Each path below is one point turned by a fixed rotation once a step. After each direction that follows a path, write how fast that rotation turns it, in degrees each step (0 if it stays still).
Each turn is a multiple of 5 degrees from 10 to 175, or 0.
Each row of a path follows its step; steps can be skipped.
Rotation 1:
step 0: [-16.5  20.3 -18.3  12.2  16.1  14.2  19.5 -20.8 -14.0 -22.5 -21.9  -5.0
  18.4  -3.6 -20.3  21.9  -9.1  -4.6  -7.2 -17.2 -18.3  -3.7 -13.7  -6.9
  17.0  16.8 -17.6]
step 1: [-11.2   3.5 -15.4  11.8   2.4  21.3   8.9  19.2  16.2   4.8 -14.5  -5.7
  17.4 -29.1 -24.5 -10.7 -13.4 -13.6  -9.9   6.7 -12.5 -42.9 -12.7  -9.5
  19.8   6.1   0.9]
step 2: [ 18.3 -16.7 -21.0   0.5  10.7   4.8   0.3   7.5 -30.9 -13.7  -3.9   6.1
  35.3  -8.9 -27.9 -23.6 -10.6   3.0  10.6  15.9  -2.6  -7.8  -1.3   0.8
  26.4  22.6  -7.6]
step 3: [-35.1 -10.9 -23.2  -6.3  -4.0  33.5   0.2  11.8 -27.7  21.2  -6.6  13.6
  10.2  -0.8  -1.3 -12.8 -32.3   4.5   9.5   8.4  -9.7   3.4 -10.8  -5.7
   7.2   3.2 -19.3]
step 4: [  1.8  18.1 -20.6  10.7  -2.1  34.3  22.0 -33.5 -18.7  -0.9 -18.7  -4.2
   5.3  -7.4  -5.5 -11.7 -19.9  -2.7  19.9  28.5   2.5   1.6  -8.3 -20.3
 -12.2  10.9   5.9]
step 5: [-26.8  24.8 -26.4 -10.8   6.1   3.9  -4.0  -0.2 -12.9   4.4 -17.6   7.0
  -3.4 -12.3 -42.8 -27.0  12.8   1.9  -7.0  14.5   8.6 -15.9 -12.4  -8.7
 -18.7   0.4  -1.6]
step 6: [-11.5  -0.4 -25.1  -3.5 -33.7  -0.1  20.0  -6.3  -8.8 -16.2 -10.7 -18.4
  20.6   3.0 -15.8 -13.3  11.0  12.0  -1.0  -3.9  16.8  -5.0 -25.0 -15.9
   9.9  22.9 -23.6]
step 7: [-18.7  16.2 -31.4  17.2  -2.2   1.1  14.3  21.3  12.2   5.6 -18.3   8.1
  -0.9  -6.0   2.4 -30.7 -15.2   2.4  -6.5  -6.6   0.1  13.1 -26.3 -11.1
  22.5  26.1   7.4]
step 8: [ 12.3  19.8 -13.1  -6.1 -14.0   8.7   5.6  -7.0 -20.7  14.7 -16.7   7.3
  30.6 -29.4  17.0 -27.2   0.6   6.8  -9.1  -6.1  -7.5 -13.1   6.0  -9.6
   1.7  36.5   9.0]
step 9: [-13.2  27.7 -18.9  -7.2   1.3  16.1  -6.2  24.1 -36.9  -9.2 -38.2  -0.3
  -1.7   2.9  -8.4   6.0 -10.1   3.5 -17.2  -1.9  -5.1   1.1  17.8  -3.7
   1.6  26.0 -13.1]
step 10: [  0.6  23.0   1.8  -6.9  -9.5  45.1  29.7  12.0 -13.4   2.0 -12.4 -27.0
  -4.8 -14.6  -8.6  -6.7  -2.5  -6.7   9.5  -9.7   0.8 -19.8 -18.7  10.0
   6.5  18.5 -14.0]
step 11: [ -0.2   2.9  -7.7  -9.1   1.0  10.4   7.8   1.0  -5.9 -14.1 -20.0   9.1
 -11.4 -39.0 -47.4 -17.3 -10.2 -10.7   9.7  -3.7  -3.9  13.7  -4.1   0.6
  22.2  23.0   5.1]
[  3.7  -5.6  -6.5  -7.4   3.7   7.7  -9.0  -3.2   6.3  -6.6  -9.8   9.3
   0.9   0.5   5.4  -6.0  13.5 -13.3   5.7   0.0   1.2  -3.9  -1.5   5.9
  -0.2   1.4   7.8] | 115
[-1.6  7.6 -7.7  5.1 21.8 -6.4 -0.2  4.0 -5.6 -8.8  0.8  3.0 -7.9  9.7
 -4.8 -1.0  0.5  0.5  0.6  0.0 -1.1 10.5  1.7  1.0  5.5  2.9  3.6] | 160
[  8.3   8.6  -2.4  13.3   0.7  10.2   5.6  -0.2  16.3   4.5   1.5  -5.8
  -8.2   1.3   2.8  -4.0 -10.5  -4.1   5.5   1.4   1.6  -3.5  -4.0   0.2
   1.8  -0.6   8.9] | 115
[  2.9  -4.3  -9.6   1.8   2.9  -1.7   7.6 -10.8  -1.6   7.3  -4.0   2.4
  -3.8  -7.3   4.1   0.3  -0.3  -6.3  -6.3  -8.5 -16.5   7.8   3.0  -9.4
  -6.8  -6.9   1.3] | 90
[-9.2 14.2  3.5 10.1  3.3  5.1 -2.8 -9.6  3.2  1.8 -1.9  8.6  4.3 -3.0
  4.5  9.9  7.8  1.8 -3.3  8.5  0.2 -5.3 12.9 -3.9 -2.1  2.9 -2.1] | 85
Rotation 2:
step 0: [ 14.2   1.1 -33.7  -3.6  10.7  -4.3  11.1  16.6 -19.3   5.0  -4.9   7.6
 -39.5 -16.3   1.4  -3.7  -2.8 -15.7  -8.4   3.8  39.3 -11.5  43.2  -8.4
  -5.3   7.3   0.3]
step 1: [ 11.0 -10.3  20.6   1.9   9.1  -3.1   3.7   8.8  13.0  -3.0  24.5  33.7
  -0.3 -12.7  23.5   0.7  13.6  17.0  11.0 -13.8  34.4  29.5   1.6 -29.6
  -5.3   2.6  31.6]
step 2: [-37.4  -8.1  12.2   1.8  29.4 -20.5  29.4   0.2 -25.5  12.2  -2.6 -25.6
 -15.0  10.3  11.1   2.8  36.1 -12.8   0.4   2.8   2.2   7.2  13.5 -18.0
   2.7  14.2  19.5]
step 3: [ 14.4 -21.4 -39.6 -19.1   3.1  33.8   8.3  18.3  11.7   0.4  -7.5 -10.4
  -8.9 -14.2  28.0  13.3  21.9  -5.4  12.1 -13.2   2.6   4.9  32.8 -23.1
   3.3   9.2  -3.5]
step 4: [ 21.6 -14.0  41.3  -4.3  -3.0   6.2   6.8  -9.6  10.7  -8.9   6.6  -4.8
  -8.9  23.1  -7.4  28.9  24.3  25.2  25.1 -17.1  -1.9  26.7  19.0  -4.8
  -1.9  -3.2  25.3]
step 5: [-21.5   1.6   5.1   0.3  14.7 -10.4   0.8  23.8  -1.0  33.2 -12.8 -39.8
 -20.4  -0.7   9.5  11.0  10.2  28.7  21.3  15.2 -31.5 -17.6  22.1   1.5
  -4.0  15.6   3.0]
step 6: [ 10.4 -26.7   3.8 -24.3 -47.5  14.7  -3.9  29.6  -1.6 -18.1  -6.8 -10.7
   8.1 -23.8  10.0   5.7  22.1  15.2  19.6 -13.6  -1.7 -18.6  13.0  -4.2
  -5.3 -19.4 -11.8]
step 7: [  0.0 -10.6  36.0 -36.9  -2.6 -11.4  -8.8 -21.2  -9.2  16.7 -16.5 -14.1
  -1.7   7.8 -28.5  11.8 -16.4  28.0   4.1  -8.0  14.5  -2.1  25.1  16.4
 -10.5 -11.9  19.0]
step 8: [-16.9  -8.1   3.5 -12.8  -4.1 -11.4 -16.2  33.5   1.4  18.0  10.6   1.3
 -37.4 -18.0   3.3  -3.3 -15.4  12.9  24.9  32.4  23.1 -24.4   8.6  12.6
  -1.9  15.0 -20.5]
step 9: [ 12.6   9.2  17.1  -8.9 -25.3 -22.3   9.7  19.8 -34.1 -11.1   3.7  12.6
   2.2 -27.9   6.4  -5.1   7.0  10.4  -5.1 -22.0  37.9  -4.9  13.3 -15.4
 -22.1 -28.9  -6.9]
step 10: [-28.0 -20.6   8.2 -39.8  39.4 -17.2   6.3 -12.2  -3.4   9.1 -11.7  10.8
   3.1 -13.7   0.0 -10.2  -5.8  13.6 -12.5  11.8  37.1   7.2   6.2  -0.5
  -4.3   6.6  25.3]
step 11: [-11.0 -10.6  -7.8  -7.8  -3.2   3.0  23.1  17.4 -13.8   7.6  19.8  14.8
 -35.5  -2.7  17.5  24.6  12.2 -37.1  13.9  15.1  39.4   7.1   9.8  -3.2
   1.7  16.6 -14.9]
[  8.8  -0.9  -2.1  -5.7 -10.1  -4.9  -0.2  -8.8  -2.8   2.3   9.8 -13.5
   3.1   0.5   7.6  -7.1  -5.6   6.1   9.0   3.1  -3.9  -6.8  -0.6  13.5
  -3.0  -2.0   2.3] | 35
[  7.4  -0.4  -1.9   3.4   1.6   2.1   4.8  -1.6   5.1  -0.6 -15.2  -7.6
  -3.5  10.2  13.2   5.9   4.3   0.1   8.9  -0.9  -6.1   3.6  -5.5  -5.2
  12.0  -4.0   5.9] | 35
[ -6.4   1.9  -1.0   0.6  -5.8  -6.1  -7.6   7.3 -13.1   3.8   7.5  -9.1
   1.1   5.6   1.2  -4.9  -1.4   4.4   0.8  -0.7  -3.8  10.2  -4.7 -14.5
   7.7   2.8  -9.8] | 110
[  4.3  -6.9   0.0   2.0   2.6   7.8  10.9   4.7   0.2   3.2   6.0  -1.6
   6.2   3.0  -5.8   3.7   6.8   6.5   0.1 -11.6 -14.2  -0.3   2.1   4.1
   0.5  16.5  -2.3] | 35
[  4.6 -10.6 -10.4   4.1  -8.8   4.5  -5.1  10.8   6.0   4.2   4.5   5.6
   7.7   1.8   7.5  10.8  -1.8  -1.8   3.9   8.9   6.6  -1.5  -6.9  -3.9
  -8.7   3.7  -1.8] | 140
[ -0.5  -4.2   9.9  -0.8   3.2   5.0   6.7   2.8  -1.7   0.8  -3.8   4.1
  10.6   5.3  -4.0  -9.7 -11.9  -0.9   9.5  10.4  -3.4  14.2   4.1  -1.1
  -5.9  -1.4   6.9] | 125
Rotation 3:
step 0: [ 27.5  -1.5   6.0 -20.5 -22.2  -3.2 -23.0  11.0 -41.0 -13.3  22.8 -17.0
  -9.2  11.4 -20.7   4.7  -3.7  -4.3  -1.2 -16.1  15.4   9.9 -27.4   0.5
  21.8   2.0  -8.5]
step 1: [ -2.9 -12.9 -10.7  21.9  15.1 -19.3   0.9 -13.3  30.8  20.5   5.0  18.7
  -2.8 -16.0  16.8 -10.0  24.5  25.8  -8.2  18.0 -13.5 -32.6 -17.6 -17.9
 -14.9   3.2   6.6]
step 2: [ 11.2  -1.9  -3.7   1.8   9.1  31.1 -12.0  -7.5  -4.6 -26.9 -10.2  -5.5
 -16.6 -15.2 -15.4  -3.5   0.0 -12.7  15.4 -35.7  28.5  34.9  23.3   0.6
  10.1   4.4   7.8]
step 3: [  9.8  27.8   0.4   9.8   0.1  -6.4  -6.8   2.4  -0.2  38.3  27.1 -21.4
  27.9  -0.5  -1.7 -13.4  -6.5   4.5  -9.6   4.4 -34.3 -21.8 -20.1  15.6
 -13.4  14.8   2.9]
step 4: [ -2.7 -17.7 -22.4 -10.5   7.7   1.4 -29.7 -15.4 -11.1 -14.5 -14.3  21.6
 -38.7  14.3  13.1   7.3  -1.4  -1.8 -22.1   3.7  21.5  28.7 -13.2 -14.7
 -12.1 -11.8  -3.8]
step 5: [  9.4 -17.3  -5.5  30.2  -0.1  -0.1  30.1   5.7  10.4  -6.0  12.0  -8.8
  16.0 -18.6 -19.6 -19.4   9.9   3.3  12.1  16.2 -14.7  -4.5   7.8  20.3
   7.3  48.7  -2.7]
step 6: [  2.4   7.3  -8.8 -30.5  -2.4  -0.3 -38.3   9.8 -13.6  -8.0  21.1 -10.7
 -10.8 -14.5  36.9  -0.4 -20.3   2.8  11.7 -30.4  -4.6   1.7  -5.0 -19.9
   6.3 -18.7  10.7]
step 7: [ 26.1   3.0   3.8  30.2  12.3  15.8  25.6 -24.3  16.0  -3.8  -8.9   1.6
   2.8   5.4 -23.0  -0.8  17.8  -2.7 -17.5  20.7  -4.8  -8.4 -49.0   0.1
  -0.8  -2.4   4.4]
step 8: [  0.9 -11.2 -13.6 -18.2  -4.5 -13.7 -29.4   0.5  -3.4  11.5  17.2  -4.3
 -20.4 -10.1   5.7  11.7  26.6   2.4  -5.6 -31.6  22.6   6.0  39.2  14.3
   0.4  25.6   3.1]
step 9: [  7.8  -0.4  13.1  27.2  12.6  10.5 -14.6   2.4  -0.1   9.9   2.4  15.1
  22.8 -11.8 -25.1 -34.9 -28.0  19.8  19.7   7.3 -25.7   9.9 -25.7 -15.4
  -7.1  -5.8  -3.7]
step 10: [ -5.8  10.6 -35.0   2.1  -3.9  14.6   4.0 -22.1  -7.3  -1.7  -0.9 -29.3
 -23.1  -0.5  41.0   5.3   4.7 -23.2 -20.5   4.6  20.8   7.1   5.2   5.5
 -15.0   4.0  19.0]
step 11: [ 22.7  -5.4  -1.7  -6.4  10.5  -6.1 -13.4  20.6  -0.6 -20.6   6.0  11.3
   7.1  16.3 -40.3  -8.3  -1.2   6.7 -10.9  -6.9 -25.9  -5.5 -18.9  13.6
  19.3  31.7 -27.5]
[  1.1   1.5   3.5   0.8 -14.9   9.1  -0.1  -1.1  -2.9   4.6   4.3  -0.4
   9.9 -11.0   4.1  -3.2 -10.6  -1.6   5.2  -3.6  -7.2   9.4   0.2   6.6
   3.3 -10.2   8.7] | 110
[  4.7  -2.0  -6.8 -12.6  -0.4 -11.1  -4.6   0.3  -6.3   0.8   1.4  -9.0
   7.3  -0.4  -7.9  -1.4  -1.2   3.9  13.3  -7.1  -5.5  -7.5   0.2   7.9
  -7.9  -2.0  -8.3] | 130
[ -5.3  -4.5   5.4   1.2   8.1   5.6  -3.1  -1.7   2.3  -1.3   4.1   1.2
  11.5   5.5   2.0  -9.2   6.9   3.6   3.5  13.3  -0.9 -10.7  -3.2  14.5
   1.6   1.5   9.7] | 170
[  1.2  11.3   7.4  -2.9   6.7  -8.5  -3.3   0.6  -8.4   4.2  13.1  10.2
   4.6  -4.9   6.7  -9.5   0.6  -6.7  -1.6   1.4   1.0   0.1   0.3  -3.5
   8.4   0.0 -12.1] | 130
[ 4.8  1.1  0.2  5.2 -8.2  2.0 -9.8  8.1  4.5 -2.9 -5.9 -5.3 16.1 -0.5
  3.7  7.7  7.6 -8.5  0.5 -1.5  7.0  2.1  3.4  2.2  5.0 13.0 -6.8] | 130
[  3.3 -15.6   2.3   3.5 -11.1  -4.2  -0.5  -9.3  -1.6   4.2  -2.3  13.0
  -0.9   4.0   2.2  -8.1   3.8   5.3   9.7  -0.7  -1.3  -0.3  10.4  -7.4
   1.8   7.7  -1.0] | 100
[-10.6   2.4  -8.7   8.0  -1.5   1.5  -4.3  11.3   0.3   7.8   8.1   7.0
  -0.7  11.1   1.4   6.0  -2.3   8.3   3.9 -12.6  -4.3  -5.1  -5.5   0.6
   8.5   1.4   0.7] | 135
[ -1.8   1.1   3.2   9.7  -4.5   1.1  10.8   4.3  -2.6  -1.5   5.3   2.6
   4.9  -6.1   6.7   1.2   9.0   2.8  -7.2  -4.3  -8.9  -7.0   0.8  -0.3
 -20.4   1.8  -4.7] | 170
Rotation 4:
step 0: [-16.1  -1.4  -3.8   7.6  -5.4  12.7   0.3 -21.8  -3.6   4.4 -38.0  -6.3
  -6.6  -0.8  -8.2  -6.7 -46.6   7.0  -3.0  19.7 -13.1 -15.9   2.8  -7.9
 -35.2  35.2  -0.5]
step 1: [  5.7   0.5  -4.4  37.0   8.6 -11.6   0.8  12.4  -3.6   9.9  20.5   0.3
   3.2 -32.4   4.9 -19.8 -15.2  14.5 -23.7  33.8   5.9   9.4   0.0  33.2
 -10.0 -15.5  27.1]
step 2: [-22.6  -4.8 -16.4   5.3   3.5   9.1 -31.5  22.5  -9.7   5.2   5.1 -42.2
 -23.8  35.3  -8.3   6.2  -9.9   3.6  11.8   6.1  -3.9 -12.9  31.5  10.2
 -23.6 -13.6   4.2]
step 3: [-13.1  15.7  23.5 -25.8  -1.2 -12.7  13.9   5.8  -3.0  15.1  33.5 -12.0
 -19.8  -1.9 -17.3   5.4 -13.5 -29.0 -16.9  15.0  -7.8 -13.7 -36.9  24.1
  -9.7   8.9  17.2]
step 4: [  7.4  17.1  21.3  20.6   7.9  -1.1  -3.8  16.2   2.0   1.1 -13.0  -5.9
  26.8  13.0   3.9  40.9  -8.2  -8.4  24.2  28.1   5.8 -26.2  -0.9 -19.5
 -17.5 -17.1  26.1]
step 5: [  2.4  17.5   3.1  10.3  17.2 -14.5 -31.5  10.8   5.8 -14.7  23.2  22.0
 -25.8  16.8  14.6  39.3  13.6  -2.6 -17.7  -7.8   9.0  23.0 -20.1  26.5
  -0.5   2.2   2.6]
step 6: [ 12.5  29.2  16.5 -39.8  -4.9  14.0 -25.3 -26.4  10.8   2.6   9.4 -10.5
   7.5  11.6   9.4   7.9  10.8   0.6   3.8 -29.2  10.9 -17.8   4.8 -18.2
 -27.8 -16.6  16.8]
step 7: [  3.2  45.3  15.5  -8.8  -6.2  -4.6 -13.6   6.8  14.2  -7.5 -24.7   4.8
  28.9  -3.2  -0.1   6.0 -11.5   3.1 -23.0   9.6   6.7  21.8 -23.7   0.6
   7.8  41.9 -13.1]
step 8: [  5.7  -4.8  21.0  33.7  13.5  -1.4 -23.7 -33.0 -10.3  -5.7 -26.5  -9.4
  18.1 -15.8   9.4  -8.4  13.1  15.2   0.7 -30.2   3.7  24.2   7.2   3.4
 -12.3  -8.7  34.1]
step 9: [  3.8  19.3  -0.3 -11.8  -9.6  -4.2 -38.4  -5.5  10.6 -29.5  -1.1  -3.8
 -24.7  -2.2  21.2 -34.6 -26.2  -0.3   7.5  -1.7 -15.1   5.5  24.1  26.3
   5.7  17.1 -19.4]
step 10: [-29.2   3.8  24.5 -18.8  -2.2 -13.7  15.7   2.3 -28.8   3.3   7.7 -38.8
  32.9 -17.5  14.5 -27.7  -1.8  14.0 -19.9 -10.0  -0.2 -13.5   8.9   7.3
   5.6   4.9  16.8]
step 11: [ -9.1  -0.5  -0.2  16.6  -2.7 -17.2   4.7  12.1   1.0 -34.6 -21.2 -24.1
  -0.6  12.2  -9.4   7.7 -31.5  -9.4  12.4  14.9 -48.8  19.5  -0.3  -4.4
  17.7  -3.0  14.5]
[ -8.5  -6.5   0.1  -5.5  -4.0   2.8   3.6  -0.5   0.1  -5.3  -0.6   3.1
   3.3 -11.0  -0.3  -3.3 -15.2   4.0   2.5  -5.8   3.5  13.2  15.0   1.6
   0.7   6.3   6.6] | 35
[ 12.7  -1.1  -4.3  -2.0  -3.4   3.9  -1.2   7.9   3.8  -8.4  11.2  -1.5
   2.7  -7.2  -0.5  -1.6  -6.2  -5.8  -2.2   2.3  -5.2  11.5 -14.8   9.8
   3.6   0.2  -5.3] | 175
[ -4.7   2.5  -3.3  -5.6   9.8   2.9   8.6   5.9  -5.6  -1.1  -2.7   5.4
   4.0   6.0  -1.2   7.6  -3.4 -18.4  -2.7   0.5  -2.0  -2.2   7.1  11.5
   1.0 -11.2   2.3] | 40
[-6.3  2.7 -2.5  8.4 -6.2  2.5  1.8 18.5  4.4  1.7 -3.0 -5.4 14.1  0.6
  6.3  1.5  4.8  6.3 -3.0 -0.7 13.3 -2.5  1.2  4.5  6.9 -0.1 -2.9] | 125
[ -4.1  13.1  -5.9  -2.3  -7.2 -12.3   5.3   7.2   9.6  -4.0  -5.1   7.8
  -7.5  -5.9  -7.7  -3.6  11.1   1.9   2.9   3.2  -6.7   3.3   2.3   5.5
  -4.2   0.6   4.6] | 175
